[[-0.67 -3.39 -5.57  4.29 -2.45]
 [-0.38  3.33 -0.15 -1.20  0.77]
 [ 0.66 -3.14  4.37 -0.98  0.35]
 [ 2.69  2.54 -7.23  1.16  0.34]]
->
[[ 3.33 -0.15]
 [-3.14  4.37]]

[[ 1.38  1.68 -1.12  2.86  0.34]
 [ 0.50  1.23 -5.43  2.31 -2.73]
 [ 2.75  8.10  0.84 -0.05  0.54]]
->
[[ 1.23 -5.43]
 [ 8.10  0.84]]

[[-8.05 -0.62 -2.09]
 [-0.23 -7.79 -0.04]
 [-4.53  1.07  0.70]
 [-3.50 -1.42  4.27]
 [-7.42  1.95  4.40]]
->
[[-7.79 -0.04]
 [ 1.07  0.70]]

[[ 6.43  1.73 -5.78  0.20]
 [-0.77 -2.80  4.03 -1.72]
 [-0.28  3.83  1.74  0.67]
 [-3.16  0.08 -1.02  1.37]
 [-2.30  3.06 -1.18 -2.13]]
->
[[-2.80  4.03]
 [ 3.83  1.74]]

[[ 0.88  1.68 -6.20 -1.27]
 [-0.41  0.74  1.91  1.60]
 [-0.41 -1.14  1.91  0.16]
 [-0.41 -2.08  4.61 -1.27]
 [ 0.88 -0.20 -3.50 -2.70]]
->
[[ 0.74  1.91]
 [-1.14  1.91]]

[[ 0.50 -2.53  0.93 -7.69  5.62]
 [ 2.09  2.94 -5.67  4.36 -5.28]
 [-1.24 -8.08 -1.60  5.32 -2.89]
 [-3.60 -6.33 -4.02  1.61 -4.27]]
->
[[ 2.94 -5.67]
 [-8.08 -1.60]]

[[-2.17  5.41 -2.62 -3.59]
 [ 0.42 -2.79  2.35  1.07]
 [ 1.93 -6.52  4.50  3.79]
 [-0.65 -1.09  1.64 -0.67]]
->
[[-2.79  2.35]
 [-6.52  4.50]]

[[-0.04 -1.01  0.22  1.23]
 [-1.32  0.85  6.48 -5.90]
 [ 2.23 -1.11 -8.14  6.47]]
->
[[ 0.85  6.48]
 [-1.11 -8.14]]

[[ 1.59 -0.20 -3.67  0.69  3.45]
 [ 2.79  2.00 -1.40  0.94  3.23]
 [ 0.87  1.42 -2.80  2.18  0.78]
 [-4.21 -0.59 -3.73  0.25  6.93]]
->
[[ 2.00 -1.40]
 [ 1.42 -2.80]]
---
[[-5.85 -7.13 -6.11]
 [-0.10 -1.18 -1.78]
 [-1.90 -3.00 -1.68]
 [-0.75 -0.52 -1.92]
 [-4.28 -3.24 -3.80]
 [-4.11 -4.56 -3.28]
 [ 0.37 -0.65 -0.04]]
->
[[-5.85 -6.11]
 [-0.10 -1.78]
 [-1.90 -1.68]
 [-0.75 -1.92]
 [-4.28 -3.80]
 [-4.11 -3.28]
 [ 0.37 -0.04]]

[[-4.65 -4.61 -4.65 -5.64 -5.67 -4.62 -5.01 -4.83  3.64  5.82 -4.80 -5.23
  -4.24 -4.38]
 [-4.86 -4.72 -4.99 -5.94 -5.92 -4.69 -4.67 -4.94  4.84 -5.78 -4.78 -4.89
  -4.44 -4.74]
 [-5.47 -5.42 -5.21  5.89  5.85 -5.67 -5.51 -5.45  5.47  5.91 -5.39 -5.27
  -5.54 -5.29]
 [-3.81 -3.48 -4.49  5.72  5.75 -3.62 -4.25 -4.11  1.29 -5.75 -3.82 -3.81
  -3.59 -3.64]]
->
[[-4.65 -4.65 -5.67 -5.01  3.64 -4.80 -4.24]
 [-4.86 -4.99 -5.92 -4.67  4.84 -4.78 -4.44]
 [-5.47 -5.21  5.85 -5.51  5.47 -5.39 -5.54]
 [-3.81 -4.49  5.75 -4.25  1.29 -3.82 -3.59]]

[[-0.88  2.67 -4.57  3.37  3.11 -1.58 -2.03  4.03  0.03]
 [-1.46  1.32 -2.59 -0.92  0.34 -1.96  2.52  2.64  6.67]
 [ 3.41 -0.09  3.72  0.22 -1.89  3.00 -3.86 -6.07  0.22]
 [-0.35  2.29 -3.05  1.69 -0.23 -0.26 -0.78 -3.18  2.47]
 [-0.69  6.96 -3.51  3.59  4.76 -1.17 -1.58  7.42 -2.24]
 [-0.78  2.61 -2.14  2.31 -0.13 -0.71 -0.86 -3.88 -0.47]
 [-6.71 -4.01  1.21 -2.02 -1.65 -4.63  7.76  1.53  2.83]
 [ 5.80 -2.33 -2.72 -2.26 -2.55  5.99 -2.71 -2.22  3.62]
 [-5.55  0.67 -1.82  0.38  0.61 -5.05  4.93  2.24  6.54]
 [-6.09 -2.81  0.40 -1.44 -1.25 -4.34  6.72  1.06  1.79]]
->
[[-0.88 -4.57  3.11 -2.03  0.03]
 [-1.46 -2.59  0.34  2.52  6.67]
 [ 3.41  3.72 -1.89 -3.86  0.22]
 [-0.35 -3.05 -0.23 -0.78  2.47]
 [-0.69 -3.51  4.76 -1.58 -2.24]
 [-0.78 -2.14 -0.13 -0.86 -0.47]
 [-6.71  1.21 -1.65  7.76  2.83]
 [ 5.80 -2.72 -2.55 -2.71  3.62]
 [-5.55 -1.82  0.61  4.93  6.54]
 [-6.09  0.40 -1.25  6.72  1.79]]

[[ 4.44  3.78 -2.74 -1.75 -3.59 -6.79 -7.75  2.44 -5.55 -2.08 -3.14  1.28
   1.00  5.50  5.92]
 [ 4.40  1.58 -2.36 -4.52 -4.05 -7.49 -8.05  0.87 -4.54 -1.63  0.66  0.57
   2.52  4.95  6.42]]
->
[[ 4.44 -2.74 -3.59 -7.75 -5.55 -3.14  1.00  5.92]
 [ 4.40 -2.36 -4.05 -8.05 -4.54  0.66  2.52  6.42]]

[[ 0.33  1.52  4.61 -1.38  2.48  7.32 -1.20]
 [ 0.04  0.91  3.21 -1.38  2.02  5.03 -0.42]
 [ 0.04  0.71  2.75 -1.16  1.79  4.26 -0.42]
 [ 0.04  0.51  2.28 -0.93  1.33  3.50 -0.42]]
->
[[ 0.33  4.61  2.48 -1.20]
 [ 0.04  3.21  2.02 -0.42]
 [ 0.04  2.75  1.79 -0.42]
 [ 0.04  2.28  1.33 -0.42]]

[[-0.23 -0.05 -0.24 -0.24 -0.25 -0.07 -0.08 -0.06 -0.11 -0.19 -0.19 -0.22
  -0.06 -0.10 -0.08]
 [-2.14  2.14 -2.53  0.43 -1.11  0.02  3.36  0.49 -1.01 -3.34  0.30  0.39
   3.07  3.75  0.04]
 [ 5.41 -6.04  6.06  3.64  5.49 -3.24 -5.85 -4.30 -0.65  4.80  1.44  3.00
  -6.31 -5.19 -2.92]]
->
[[-0.23 -0.24 -0.25 -0.08 -0.11 -0.19 -0.06 -0.08]
 [-2.14 -2.53 -1.11  3.36 -1.01  0.30  3.07  0.04]
 [ 5.41  6.06  5.49 -5.85 -0.65  1.44 -6.31 -2.92]]

[[-0.37  6.10 -0.31  0.43 -0.49 -0.01  0.40  0.70  0.97  1.29  0.02  0.96
   0.90 -0.38  0.30]
 [ 0.65 -7.66  0.25  0.91  0.22  0.06 -0.68 -1.37 -0.94  1.19 -0.06 -1.05
  -1.10  0.66 -0.10]
 [-0.62  4.67 -0.31 -1.09 -0.13 -0.07  0.60  1.26  0.73  1.60  0.05  0.75
   0.96 -0.53 -0.01]]
->
[[-0.37 -0.31 -0.49  0.40  0.97  0.02  0.90  0.30]
 [ 0.65  0.25  0.22 -0.68 -0.94 -0.06 -1.10 -0.10]
 [-0.62 -0.31 -0.13  0.60  0.73  0.05  0.96 -0.01]]

[[-1.36  1.02 -0.84 -1.88 -1.71 -3.43 -0.36 -0.28  0.16]
 [-1.25  0.85 -0.55 -1.49 -2.57 -0.57 -2.40 -0.57 -0.43]
 [-4.39  0.46 -4.18 -6.23 -1.53  1.42 -4.28  3.89 -1.47]
 [-0.31  0.93 -2.90 -0.55 -2.48 -4.84 -0.87 -0.61  0.82]
 [-0.90  0.00 -3.08 -0.68  0.64  1.87 -1.10  2.42 -0.77]
 [ 0.86  0.71  3.92  1.04 -0.22 -6.33  4.15 -3.47  1.26]
 [-2.87 -0.85 -0.79 -3.00  3.11  7.50 -1.20  4.50 -2.63]
 [ 0.82  0.19  0.48  0.21  0.35  5.37 -2.01  1.48  0.13]
 [-0.94  0.56 -2.69 -3.19 -3.31  0.99 -5.14  1.33  0.71]
 [-0.71 -0.02 -3.05 -1.31 -1.09  0.90 -2.63  1.53 -0.12]]
->
[[-1.36 -0.84 -1.71 -0.36  0.16]
 [-1.25 -0.55 -2.57 -2.40 -0.43]
 [-4.39 -4.18 -1.53 -4.28 -1.47]
 [-0.31 -2.90 -2.48 -0.87  0.82]
 [-0.90 -3.08  0.64 -1.10 -0.77]
 [ 0.86  3.92 -0.22  4.15  1.26]
 [-2.87 -0.79  3.11 -1.20 -2.63]
 [ 0.82  0.48  0.35 -2.01  0.13]
 [-0.94 -2.69 -3.31 -5.14  0.71]
 [-0.71 -3.05 -1.09 -2.63 -0.12]]
